Here are some points, each followed by its number:
[-1.4 -0.1 -0.5  0.   1.1 -0.5 -0.2  0.9 -1.9 -1.1  1.1 -0.4  0.   0.3
  0.1] 0
[ 0.5 -1.6 -2.4 -0.2 -1.7 -0.9 -0.6 -1.1 -1.1  0.1  0.8  1.6 -1.1 -0.5
 -2. ] 1
[ 0.1 -0.1  1.3  0.6  1.   1.2 -1.2  1.3 -0.4 -1.4  1.   0.9  0.7  2.
  1.6] 2
[ 1.1  0.3  2.3  0.7 -0.7  0.9 -0.4 -0.4  0.9  1.3  1.6  0.1  0.6  1.9
  2.1] 3
[ 1.1  0.5  2.   0.1  0.1  0.3  0.3 -0.6  0.9  0.5 -1.2 -0.1  0.6  0.4
  0.3] 4
[ 3.2  2.1  3.5  1.6 -0.3  1.8  0.  -1.4  2.9  1.2 -1.5  1.1  2.1  1.7
  1.1] 5
[-0.2  0.   2.1  0.4  2.4  1.5 -0.7  2.3  0.9 -0.5 -1.  -1.   0.4 -0.2
  0.7] 6
[-0.7 -0.9 -2.2  0.8  1.3  0.4  0.3 -0.4 -0.7 -0.6  0.3  0.  -0.2 -0.9
  0.5] 7
[ 0.1  1.4  1.   0.9  2.4  0.5 -0.4  0.  -0.4 -0.2  0.4 -0.3  0.6  0.3
  1.2] 8
[ 0.4  0.3 -0.3  0.5 -0.2  0.2  0.6  0.2  0.7  0.7 -0.9 -1.4  0.4 -0.7
 -0.6] 9
[-0.8 -0.3 -1.8 -0.2  1.1 -0.4  0.3  0.6  0.2 -0.2 -0.6 -0.3 -0.6 -1.2
 -0.8] 10
[-0.2  1.5  0.3  0.2 -1.2  0.8  0.1 -0.9  2.   0.9 -1.  -0.1 -0.1 -0.9
  0.7] 11
[ 1.  -1.6  0.  -0.1 -0.7 -0.9  0.   0.2 -0.2 -0.2  1.   1.4 -0.1  1.4
 -1. ] 12
[ 1.1  0.6  1.1  0.2 -0.6 -0.1 -1.  -0.9 -0.4  0.   0.3  0.2  0.8  0.5
 -1. ] 13
[-1.2  2.1 -1.2  0.8 -0.7 -0.1  1.3  0.4  1.8  0.4 -1.2 -1.3 -0.5 -2.2
 -0.2] 14
[-0.1 -0.4 -0.5 -0.5 -0.5 -0.2  0.  -0.4  0.8  0.3 -0.6  0.3 -0.7 -1.
 -0.3] 15
[-0.3 -0.3  0.9 -0.4  0.7 -0.3 -0.5  0.6 -0.2 -0.1  0.3  0.5  0.4  0.2
  0.5] 16
[-0.4  1.3 -0.3  0.1 -0.7  0.6 -1.2  1.1  0.6 -0.3  0.3 -0.4  0.4 -0.4
  0.7] 17
[-1.6 -0.9 -0.6 -0.8  0.3 -1.   0.2  2.3 -0.4 -0.3 -0.2 -1.4 -0.9 -1.6
 -1. ] 18
[ 1.8  1.8  1.   0.6  0.4 -0.4  0.6 -0.9  0.2  1.5 -0.8 -0.3  0.3 -1.
 -1.9] 19
[ 0.1 -0.8  1.8 -0.8  1.1 -0.3  0.6 -0.1  0.7  0.6 -1.  -0.4  0.6  0.4
 -0.2] 20
[-0.6  0.   2.1  0.5  2.4  1.9 -0.6  2.   0.6 -1.2 -1.2 -0.8  0.3  0.9
  1.1] 21
[ 0.   1.3 -1.1  0.4 -0.9  0.1  1.1 -0.7  0.5 -0.2 -0.3 -0.3 -0.6 -1.1
  0.4] 22
[ 0.1  0.1 -1.4  0.  -0.2 -0.9  0.  -0.6 -0.2  0.2  0.4  0.6 -0.4 -1.2
 -1.1] 23
[ 0.4  3.6  3.4  0.5 -0.1  1.3 -1.1 -0.4  0.9  0.5 -0.3 -0.5  1.8  0.8
  1.2] 24
[-0.4  1.4 -1.3  0.3  1.  -0.1  1.1  0.2  0.1 -1.8  0.7  0.6 -1.  -0.3
  0.7] 25
[ 0.4  0.8 -0.5  0.3  0.3  1.2  0.2 -0.8  1.2  0.4  0.   0.1  0.4  0.
  1.4] 26
[-0.8  1.4 -0.7 -0.4  0.2  0.4  0.3  0.8  0.9 -0.3 -0.1 -1.6 -0.4 -1.1
 -0.4] 27
[ 0.2 -1.1 -1.7  0.3  0.2 -0.2  1.1 -1.1  1.4  0.4 -1.2 -0.1 -0.2 -1.1
 -1.1] 28
[ 0.3 -0.9 -1.   0.  -1.2 -0.4  0.9  0.1  0.1 -0.1 -0.3  0.  -1.3  0.2
 -0.3] 29
[-1.8 -1.  -0.3 -1.9  0.4 -2.3  0.6  0.1 -4.5 -0.4  2.6 -0.7 -1.2 -0.3
  1.1] 30
[ 0.7  0.3  0.2 -0.2  0.5  0.2  0.3 -1.   0.2  0.   0.4  0.1  1.2  0.7
  0.1] 31
[-0.4 -0.2 -0.4  0.   0.5 -0.7  0.   0.3 -2.2 -1.5  1.2 -0.3 -0.8  0.
 -0.2] 32
Which five points above are nearest to each new point? Their numbers follow each, nearest first.
[-1.  -0.7 -1.9  0.4  0.7 -0.1 -0.2  0.7  0.6 -0.1 -0.7 -0.1 -0.6 -2.1
 -1.6] 10 23 28 15 18
[-2.6 -1.2 -0.7 -1.8  0.1 -1.8  0.7  0.5 -3.3 -0.6  2.2 -0.9 -1.3 -0.8
  1.3] 30 32 0 18 7
[-1.1 -0.7 -0.4  0.   1.4 -0.8  0.5  2.3  0.2 -0.2 -0.7 -1.7 -1.2 -1.9
 -1.5] 18 10 27 9 15
[-1.1 -0.3 -1.8  0.5  0.3 -0.2  0.1  0.4  0.2 -0.5 -0.6 -0.1 -0.3 -1.2
 -0.9] 10 23 7 15 28
[-0.9 -0.7 -1.6  0.2  0.4 -0.2  0.1  0.4 -0.1 -0.3 -0.1  0.  -0.8 -1.6
 -0.7] 10 23 7 15 18
[-0.5  0.2 -1.1 -0.5 -0.3 -0.7 -0.2 -0.6 -0.7 -0.8  0.8  0.9 -0.2 -0.6
 -0.8] 23 15 32 10 29
[ 0.4 -3.3 -0.3  0.2  1.1 -0.3 -0.6  1.3 -0.3 -1.4  0.3  1.1  0.4  2.2
 -1.8] 12 16 0 32 29
[ 0.1  1.9  2.5  0.1 -0.7  0.1 -0.6  0.1 -0.6  0.8  1.6 -0.3  0.6  1.3
  2.1] 3 24 8 16 13
[ 0.8 -0.5  0.  -0.7 -1.5 -1.   0.7 -0.3 -0.5  0.6  0.6  0.3 -0.8  0.2
 -0.3] 29 12 15 23 13
[-0.7  0.  -2.1  0.2  0.9  0.   0.6  0.6  0.3  0.1 -0.7 -0.6 -0.4 -1.7
 -1. ] 10 27 28 23 7
[ 1.5  0.3  1.1  0.  -1.  -0.9 -1.4 -1.2 -1.7  0.2  1.4  1.3  1.1  0.9
 -1.3] 13 12 31 16 23
[ 1.6  2.2  0.9  0.8  0.3 -0.2  0.4 -0.6  0.9  1.4 -0.8 -0.3  0.3 -1.2
 -1.3] 19 9 4 11 13
[ 1.3  0.   3.2  0.  -0.2  1.1 -0.6 -0.2  0.1  1.1  0.9  0.4  0.7  2.9
  2.2] 3 2 4 31 16
[ 0.  -0.3 -0.7 -0.2 -1.2 -0.2  0.8  0.9  0.6  0.1 -0.1 -0.4 -1.   0.1
  0.2] 29 15 22 9 27
[ 1.1 -0.2  2.9  0.  -0.6  0.6 -0.9  0.   0.6  0.6  0.4 -0.1  0.6  2.5
  1.7] 3 4 2 16 13
[ 1.   1.5  0.4 -0.7  0.5 -1.1  0.7 -1.7  0.5  1.7 -0.5  0.5  0.7 -1.2
 -0.3] 19 31 4 15 23
[-0.6 -1.  -1.3  0.7  1.6  0.6 -0.3 -0.1 -1.  -1.1  0.3  0.1 -0.8 -0.5
  0.6] 7 0 32 10 25
[ 0.7  0.1  2.9 -0.1  0.   0.7 -0.3  0.   0.5  1.   1.   0.3  0.6  2.3
  2. ] 3 4 2 16 31
[ 0.2 -0.5  0.4 -0.1  0.1 -0.4 -0.1 -1.2 -0.3 -0.2  0.3  0.5  1.3  0.6
 -0.4] 31 13 16 12 20
[-1.4 -0.4 -0.2 -0.2  1.8 -0.1 -0.3  1.  -2.2 -1.3  1.  -0.3  0.6  0.4
  0.9] 0 32 16 7 8
[ 0.1  0.8 -1.5  0.5 -0.8 -0.7 -0.2 -1.2  0.3  0.1  0.   0.9  0.1 -1.2
 -1. ] 23 15 22 28 29
[ 1.2  0.2  2.7 -0.1 -0.5  0.9 -0.7 -0.5  0.4  1.1  0.6  0.1  0.8  2.
  1.5] 3 4 31 13 16
[-0.3  1.7  0.1  0.5 -0.5  0.3 -0.6  0.9  0.4 -0.6  0.8 -0.1  0.6 -0.1
  0.6] 17 16 27 26 31
[-1.6 -0.6 -0.3 -2.2 -0.2 -2.   0.6  0.5 -3.6 -0.3  2.5 -0.8 -1.3 -1.1
  1.6] 30 32 0 18 16
[-0.4  1.3 -1.   0.1 -0.6  1.   0.3  0.9  1.3 -0.6 -0.4 -1.7 -0.5 -0.5
 -0.4] 27 9 17 22 14
[-1.3  0.3 -1.2 -0.3  0.3 -0.2 -0.7  0.9 -1.9 -0.8  1.3 -0.1  0.4  0.4
  0.3] 0 32 16 7 17
[-0.6 -0.5 -1.1 -0.9  1.  -1.9  0.9 -0.3 -2.2 -0.6  0.9 -0.4 -0.9 -1.1
 -1.2] 32 23 0 10 18
[-0.5 -0.2 -1.7  0.5  1.1  0.3 -0.2  0.4  0.4 -0.3 -0.7  0.4 -0.7 -1.3
 -0.6] 10 7 15 23 28
[ 1.1 -0.2 -2.1  1.3 -0.9  1.2  0.5 -0.7  3.2  0.9 -3.  -0.5 -0.4 -1.8
 -2.3] 28 9 14 15 11
[-0.7 -0.2 -1.6  0.2  0.9 -0.2  0.2  0.9  0.1 -0.2 -0.2 -1.1 -0.5 -1.6
 -0.9] 10 27 18 7 23
[ 0.7  0.1  0.4 -0.4  0.9  0.2  0.2 -1.7  0.  -0.3  0.5  0.1  1.4  0.6
  0. ] 31 13 16 26 4
[-1.3 -0.4 -0.4 -0.6  0.1 -0.7  0.2  1.6  0.   0.2 -0.2 -1.2 -1.  -1.2
 -0.6] 18 10 27 15 9
[ 0.   0.   1.2 -0.2  0.   0.2 -0.6  0.   0.   0.   0.1  0.8  0.4  0.5
  0.5] 16 31 13 4 20
[ 0.4  0.4  0.1 -0.8  0.7 -2.5  0.4 -1.  -1.   0.9  0.9  0.1  0.5 -0.8
 -2.2] 23 19 13 31 15
[-2.2  0.4 -1.2 -1.  -0.9  0.1  0.9  0.7  0.2  0.  -0.6 -1.7 -0.8 -1.3
  0.6] 27 18 22 10 14
[ 0.2  0.1  0.7 -0.3  0.6 -0.1  0.  -1.1 -0.4 -0.2 -0.2  0.4  1.4  0.7
 -0.1] 31 13 16 20 4
[ 1.4  0.3  3.3  0.3 -0.8  1.3 -1.1 -0.4  1.3  1.3  0.2  0.4  0.8  2.7
  1.5] 3 4 24 5 13
[ 0.5 -0.9 -0.5 -0.1 -1.2 -0.3  0.5 -0.3 -0.3 -0.2  0.2  0.  -1.2  0.5
 -0.4] 29 15 12 23 22
[-2.4 -0.7 -0.3 -2.3 -0.4 -1.7  0.5  0.7 -3.3 -0.2  1.9 -1.  -1.1 -1.1
  0.8] 30 32 0 18 16
[ 1.1 -0.5 -0.1 -0.3 -1.5 -0.3  0.2 -2.   1.4  1.1 -0.7  1.6  0.   0.1
 -0.6] 15 28 29 31 11
[-1.4 -0.4 -1.8 -0.1  0.7 -0.5  0.1  0.7 -0.7 -0.4  0.1 -0.3 -0.8 -1.7
 -0.6] 10 7 18 23 0
[-0.6 -0.5 -1.6  0.5  1.5  0.7 -0.1 -0.1 -0.4 -0.8  0.5 -0.1 -0.3 -0.8
  0.7] 7 10 25 0 32
[-0.6  1.5 -0.1  0.1 -0.7  0.9 -0.5  1.2  0.8 -0.4  0.1 -0.3 -0.1 -0.3
  0.5] 17 27 26 22 11
[ 1.2 -0.1  1.3  0.8  0.5  0.7  0.1 -0.5  1.8  0.8 -0.4  0.7  0.7  0.5
  0.4] 4 26 31 20 16
[-1.3  3.3 -0.4 -0.2 -0.4 -0.1  0.9 -0.4 -0.7  0.2 -0.8 -0.7  0.  -1.1
  1.5] 22 27 14 11 17
[ 1.7 -0.3  2.3  1.2  0.4  1.3  0.   0.1  2.3  0.4 -2.1  0.5  1.   1.7
 -0.4] 4 20 5 31 13
[-1.4  1.4 -0.2 -0.1 -0.2  0.1  0.   1.1  0.9 -0.2 -0.5 -1.6 -0.5 -0.4
 -0.1] 27 17 9 14 22
[-0.1  1.6 -0.2  0.3 -0.8  1.2 -0.6  0.8  1.  -0.2  0.4 -0.4  0.3 -0.1
  0.9] 17 26 27 11 22
[-0.5  0.2 -1.9  0.3  0.  -0.2 -0.2  0.8  0.4 -0.1 -0.5 -0.7 -0.7 -1.7
 -1.3] 10 23 27 15 9
[ 0.6 -1.3 -1.  -0.1 -1.5 -0.3  0.4 -0.1  0.1  0.1  0.   0.2 -1.1  0.5
 -0.2] 29 15 12 23 22
[ 1.  -2.8  0.5  0.8 -1.1  0.4 -0.1  0.2  1.1  0.1  0.1  1.9  0.4  2.1
  0.1] 12 29 16 31 13
[ 0.7 -0.7  0.5  0.6 -1.5  0.2 -1.1  0.7  0.2 -0.7  0.6  1.2  0.1  2.6
 -0.1] 12 13 2 16 31
[-0.8 -0.5 -1.6 -0.2  0.6 -0.2 -0.1  0.4 -0.5 -0.2 -0.2 -0.3 -0.6 -1.
 -0.5] 10 7 23 15 18
[ 0.1  2.4 -0.3  0.7  0.  -0.4  1.2 -0.1  0.2 -1.7  0.5  0.7 -0.4  0.
  0.8] 25 22 26 17 31
[-0.5 -0.6  0.1 -0.7  0.6 -0.9  0.2  0.1 -0.8  0.9  0.8 -0.3 -0.3 -0.1
  1.3] 16 0 15 31 32
[-1.   1.8  0.7  0.   1.4  1.5  0.3  0.3  0.1 -1.9  0.2 -0.2  0.4  0.5
  3.2] 8 2 26 25 21
[-1.8 -1.1 -0.4 -1.5  0.6 -1.4  0.7  0.3 -3.6 -0.4  2.  -1.  -1.4 -0.9
  1.1] 30 32 0 18 7
[ 0.6  0.4  0.5  0.1  0.8  0.2  0.2 -1.2  0.  -0.4  0.1  0.3  1.4  0.6
  0.5] 31 26 16 13 4
[-0.4 -0.6 -0.1 -0.1  1.   0.9 -0.2 -0.7  1.3  0.9 -0.3  0.7  0.8 -0.1
  1.4] 26 31 16 15 20
